(in the rows, 128 means zero)
Turns in one plane each, and the order they were made in; the first pair answered:
toso (before -> after):
130  114  119  123  137  109  114  117  131  160  151  112  114  162  136  119  123  116  ->  136  103  113  109  132  130  116  117  118  139  145  118  96  148  150  126  128  116
120  153  135  138  114  120  124  136  131  121  130  142  171  115  113  128  110  127  ->  134  142  134  122  112  131  120  133  119  97  125  144  148  93  132  141  104  130
121  131  116  124  113  111  106  107  148  87  124  137  140  113  142  140  116  119  ->  112  122  125  120  110  151  137  128  138  99  109  133  141  104  138  134  155  112
134  118  150  150  131  106  112  98  106  143  151  109  140  170  130  127  73  141  ->  146  93  144  121  127  170  129  111  77  115  131  108  105  134  152  137  94  135
Parad (before -> after):
135  138  121  131  95  144  126  130  119  122  135  125  148  107  121  133  128  142  ->  126  140  132  136  100  128  120  134  133  113  132  130  165  112  115  139  125  130
136  115  121  147  123  115  92  109  153  98  139  140  126  123  152  142  116  126  ->  138  104  122  141  126  131  97  110  148  99  131  140  111  118  166  147  127  126
124  119  117  124  140  120  141  130  135  155  143  110  116  161  151  115  129  119  ->  124  126  116  127  138  115  138  127  134  160  147  110  124  160  149  112  129  124
127  161  149  144  130  147  140  134  119  122  134  152  137  124  133  110  154  120  ->  129  157  140  142  126  154  145  133  118  122  135  153  137  128  131  111  158  119
Ruvo (before -> after):
132  119  124  120  144  87  104  123  136  96  132  113  101  159  150  114  106  123  ->  140  107  116  115  147  115  115  128  117  108  127  100  83  160  157  116  121  129
120  121  125  122  128  124  123  128  115  134  145  121  133  134  124  144  135  147  ->  115  123  130  128  129  110  119  127  127  108  140  135  134  137  124  143  131  138
109  111  137  144  103  120  138  142  140  123  131  119  116  151  131  126  133  122  ->  108  109  133  143  100  118  140  139  138  128  131  113  113  151  138  124  132  119
Now pairs of rows:
(2 to 3 turns a pair)
119  145  136  137  124  154  147  152  125  165  130  128  173  120  102  116  166  134  ->  122  120  138  120  132  177  153  155  121  134  110  131  135  107  126  128  178  117
Ruvo then Parad then Parad
138  138  119  105  126  157  127  122  92  128  127  128  119  106  143  127  117  153  ->  108  158  141  131  129  132  132  136  127  152  117  127  166  122  115  111  132  137
toso then Parad
118  114  158  131  111  161  140  145  127  101  109  153  127  95  125  118  143  119  ->  146  99  134  121  112  165  133  133  108  105  133  139  88  110  146  128  127  135
toso then toso then Ruvo
165  111  95  121  141  130  106  98  86  173  166  86  86  179  138  122  126  173  ->  148  112  103  125  144  143  117  111  90  203  165  87  102  184  128  108  146  172
toso then toso
157  84  121  125  132  115  129  90  138  65  100  124  107  137  138  136  86  98  ->  126  105  139  160  135  97  147  115  166  138  103  112  163  182  94  112  120  95
toso then toso
140  93  156  124  139  168  138  142  124  89  116  105  95  108  163  128  164  123  ->  136  119  161  155  144  70  102  117  162  116  144  100  133  157  140  117  119  123
toso then Parad then toso
102  141  135  130  140  112  135  133  179  125  114  138  143  145  107  115  136  128  ->  113  119  126  109  138  151  146  138  154  96  101  137  107  120  133  122  150  123
toso then toso
119  161  146  137  114  136  131  136  123  172  134  128  181  121  90  122  120  146  ->  141  130  137  107  109  186  133  134  90  123  122  134  129  82  131  144  124  143
toso then toso
127  155  77  148  122  92  101  107  124  149  161  125  157  152  123  144  88  160  ->  78  121  106  134  134  161  158  167  147  134  96  138  164  137  134  136  182  101
Parad then toso then toso
119  106  128  132  150  81  119  117  161  118  115  110  99  178  153  134  122  107  ->  111  99  134  127  150  118  150  138  159  146  100  104  110  170  139  131  167  100
toso then toso
119  126  151  130  113  103  104  142  166  124  98  145  145  149  118  113  120  137  ->  120  110  144  112  113  149  122  157  148  112  84  144  129  127  130  119  149  132
toso then toso
145  163  121  135  122  108  100  104  113  98  159  147  137  102  115  133  70  149  ->  117  128  149  113  129  167  143  153  120  72  95  160  127  78  129  132  148  107
Parad then toso
